128 stands for zero in the data rows.
Some points, one per row:
52 166 159 110 128 120 182 204 113 206 126 194 101 57 197 60 195 102 92 111 107 131 189 185
76 140 120 166 127 149 98 109 60 127 85 148 128 174 97 124 66 143 108 130 144 167 133 130
176 140 137 128 108 116 217 143 172 155 178 223 184 113 144 101 122 70 130 155 173 70 107 108
182 119 128 113 102 96 222 131 159 161 168 237 189 125 129 85 130 56 130 165 166 88 113 133
148 133 166 96 147 108 142 120 183 154 85 93 165 118 186 154 135 127 136 140 190 160 140 136
141 130 167 99 135 150 189 78 117 92 91 99 130 119 136 131 234 172 135 174 171 141 122 168
75 92 118 91 139 189 63 114 91 84 116 92 148 160 153 157 83 181 150 156 146 225 101 150
102 85 88 125 151 156 99 129 204 149 76 168 134 150 80 83 118 29 67 110 93 120 223 160
137 167 142 125 143 123 164 85 147 231 102 134 146 136 110 116 152 136 140 136 189 109 174 179
93 123 137 113 152 149 213 117 118 94 104 210 145 98 181 56 198 92 106 87 144 174 178 159
132 98 133 80 112 90 137 121 178 169 117 133 153 107 192 158 124 84 147 165 177 155 167 140
132 181 149 175 143 96 162 85 60 134 162 117 90 127 101 133 157 237 180 89 112 82 90 93
174 57 91 77 97 100 92 155 155 62 164 118 120 82 83 111 146 158 113 145 53 131 144 94
176 166 164 156 115 166 158 167 174 106 156 122 109 98 160 166 121 99 121 111 225 86 105 69
127 155 102 187 137 120 80 124 98 155 158 117 117 156 70 170 90 51 189 123 150 118 134 125
172 64 131 138 134 145 113 97 177 109 139 59 144 186 153 196 58 170 152 142 134 57 57 88
141 127 154 87 136 99 139 121 185 163 86 110 161 114 182 157 124 108 139 142 189 154 152 145
115 212 108 95 106 117 136 195 90 142 131 202 177 95 116 86 172 149 82 120 105 170 151 91
194 102 117 162 187 165 124 76 131 111 88 103 148 193 100 117 153 127 141 108 124 96 114 123
69 67 91 84 108 107 88 147 164 139 122 231 121 64 157 91 96 160 85 99 106 109 212 128
82 163 157 131 121 131 129 109 86 184 116 130 112 115 157 116 122 171 139 158 160 107 187 182
177 65 106 107 156 152 116 173 200 119 167 139 162 124 124 89 124 137 73 126 78 80 122 110
126 171 153 143 180 171 141 66 139 193 60 102 136 158 91 128 160 118 145 95 213 160 190 173
55 160 137 137 114 87 113 203 129 108 139 110 77 93 169 120 144 78 119 94 29 148 114 116
139 133 133 118 102 68 122 94 158 149 93 118 121 109 79 102 155 199 132 115 112 137 174 125
95 168 144 194 179 177 122 88 62 91 125 107 94 124 91 136 155 157 170 62 121 124 121 115
145 213 144 110 85 113 201 130 120 176 95 113 148 168 190 146 147 122 132 171 221 142 84 121
94 142 114 160 128 161 153 129 92 152 141 152 93 128 165 145 118 59 116 147 149 104 136 145
92 226 116 138 141 168 122 140 66 129 79 185 171 151 99 88 106 159 93 102 140 185 134 112
84 110 143 83 114 91 114 140 132 146 130 173 144 83 157 122 77 230 80 122 119 120 209 124
116 215 172 186 172 151 146 92 70 110 102 82 89 136 95 123 180 221 147 47 145 135 123 98
154 148 103 75 86 88 129 178 129 84 167 167 152 74 94 106 165 157 89 140 71 139 142 94
151 153 140 78 34 25 192 155 102 175 183 176 114 89 202 107 124 98 138 218 148 135 95 165
127 111 87 130 128 135 117 146 188 163 97 168 129 159 87 82 115 57 61 125 86 97 186 126
77 118 130 179 165 165 110 107 72 60 153 129 82 112 129 148 116 85 171 77 121 126 132 137
Then 12 other points, each followed by its number:
75 126 141 121 119 158 103 147 115 113 173 118 123 75 120 130 110 188 155 88 111 157 118 173 0
157 157 129 130 158 238 132 119 92 87 121 87 152 143 124 188 153 181 155 96 205 131 79 109 1
124 142 73 193 138 153 69 128 129 133 154 108 117 163 82 156 83 5 196 93 160 150 137 137 2
139 210 150 99 83 102 184 130 118 173 104 130 140 147 197 145 155 105 122 178 216 160 111 146 3
53 169 165 126 147 151 154 159 102 197 101 176 109 90 174 76 184 123 98 120 144 136 207 204 4
70 148 155 159 152 182 107 102 98 159 75 112 106 128 162 122 130 137 129 117 198 141 203 190 5
157 154 146 167 171 172 128 40 129 170 43 78 135 168 80 149 151 131 171 78 205 143 175 154 6
112 184 107 104 117 146 126 200 116 108 108 181 158 81 115 96 187 118 57 107 107 182 169 97 7
99 75 127 104 108 90 119 140 103 99 204 157 92 56 170 139 117 70 190 177 104 126 126 164 8
152 177 150 78 46 50 198 145 110 177 146 159 142 108 200 129 142 103 122 213 171 150 95 165 9
89 74 123 136 135 138 103 126 93 79 185 161 93 66 163 142 111 51 184 140 101 134 135 173 10
103 90 98 118 101 119 156 123 125 143 153 173 101 122 163 147 106 35 128 173 148 102 160 158 11
Which of these numbered points is nearest to each point below, ignoring the 3 directions in which the first points spread most? Its number follows each.
153 154 130 152 171 255 98 113 95 58 130 83 154 141 113 206 123 167 146 73 193 132 77 99 > 1
115 151 129 105 84 95 180 222 170 241 167 207 125 65 179 96 203 68 90 140 155 111 177 176 > 4
186 132 115 158 144 225 94 129 98 53 152 106 155 146 116 196 79 163 152 105 165 105 65 91 > 1
107 117 129 107 141 218 36 162 121 85 111 52 146 155 157 188 77 161 122 134 136 210 85 108 > 3
202 92 105 82 90 49 121 78 118 107 155 55 143 178 85 152 115 209 184 191 75 131 23 108 > 9
125 158 127 99 104 100 184 182 164 255 160 210 142 80 161 75 196 89 102 135 174 118 199 189 > 4
110 69 79 107 88 100 132 110 150 149 153 189 115 112 177 160 111 24 145 184 150 106 163 160 > 11
70 82 128 159 164 180 97 114 91 55 155 138 92 86 146 145 122 37 175 99 118 147 148 168 > 10
54 144 170 130 187 171 76 146 133 131 77 135 157 96 153 133 97 200 61 101 165 173 213 131 > 5
133 124 126 109 127 170 57 196 116 115 127 52 144 141 157 191 86 152 104 157 118 167 74 102 > 3
94 124 113 152 115 157 153 126 115 137 149 161 98 130 167 146 108 47 127 151 149 94 142 152 > 11
175 148 145 129 135 115 154 53 123 213 101 117 142 143 95 124 146 150 177 119 183 111 161 156 > 6
175 125 113 165 126 212 94 148 113 47 147 120 148 139 117 171 74 119 117 100 148 115 69 97 > 1
90 234 120 119 125 171 135 164 72 138 95 188 186 138 103 87 150 144 83 98 129 187 146 104 > 7
139 114 71 174 89 99 102 128 152 160 177 122 114 154 86 138 66 10 216 110 126 121 105 126 > 2
119 220 110 160 159 204 110 182 113 72 85 77 97 163 143 139 209 94 75 57 81 155 89 83 > 7
128 24 84 87 114 77 91 103 210 167 108 185 137 102 65 80 108 99 115 151 80 116 217 167 > 6
151 196 148 158 78 95 196 157 33 164 200 120 71 129 157 128 110 194 119 156 118 53 50 102 > 9
104 68 114 109 140 114 90 101 203 142 76 140 133 98 69 92 126 118 94 116 115 159 225 155 > 6
125 101 123 77 77 72 140 163 99 121 205 156 109 71 180 135 103 89 183 197 112 127 116 152 > 8
183 132 143 184 154 146 135 111 163 69 105 94 87 98 128 143 163 47 147 39 124 124 130 87 > 7
175 56 121 108 141 156 111 176 213 107 169 134 153 119 133 118 109 132 87 133 74 72 111 116 > 4
133 62 138 137 197 231 84 174 231 95 115 96 160 138 142 133 123 86 64 78 128 118 145 127 > 4
106 68 70 95 87 102 107 115 165 152 129 193 133 100 180 149 120 13 150 175 159 131 179 157 > 11
140 92 88 163 91 84 129 130 165 157 166 132 97 130 91 112 82 5 203 112 127 124 116 118 > 2
65 93 138 118 120 154 87 134 141 107 171 136 133 91 112 129 111 185 177 90 117 173 135 187 > 0
142 117 139 72 46 40 163 167 96 141 228 170 104 79 186 135 105 103 166 214 124 113 99 154 > 8
102 130 82 147 94 49 43 128 91 79 151 80 114 158 71 190 68 149 208 110 1 161 75 84 > 9
131 114 149 137 115 147 107 76 102 168 121 97 81 112 140 162 69 189 171 166 197 82 159 133 > 5
110 159 118 166 172 202 101 185 161 142 71 132 145 170 104 122 131 35 34 99 111 111 139 103 > 7
160 97 117 69 156 130 166 172 135 163 133 193 160 121 87 28 190 123 20 122 94 112 186 114 > 7
123 74 111 150 102 91 140 122 173 146 118 125 93 127 122 92 97 2 185 109 138 143 126 128 > 2
107 182 102 155 141 185 106 175 123 87 112 148 103 143 141 117 183 81 79 71 54 111 112 103 > 7
94 131 145 130 102 136 112 148 109 128 180 112 124 70 127 120 99 212 153 97 113 149 105 149 > 0
170 28 127 125 143 156 114 160 212 111 174 104 151 138 147 163 82 139 110 136 106 57 84 101 > 4
118 124 146 143 152 143 202 139 154 56 95 187 123 85 173 73 209 37 99 61 133 152 162 130 > 7
98 144 119 170 116 144 168 140 87 152 154 154 89 129 155 151 126 90 118 144 141 89 108 126 > 11
137 67 83 64 78 54 123 114 178 176 149 188 142 103 193 151 107 63 171 180 161 121 161 145 > 11
60 163 150 125 101 86 161 218 130 190 144 187 91 52 203 72 184 89 101 113 58 134 162 170 > 4
32 65 122 127 137 160 77 125 158 91 151 145 139 82 108 131 117 154 159 85 123 187 155 201 > 0
142 148 100 174 136 98 100 105 73 187 189 126 113 161 77 164 100 100 175 155 144 100 123 129 > 11
122 165 135 139 173 255 126 108 110 74 70 81 146 147 127 176 196 146 142 93 225 180 129 141 > 1
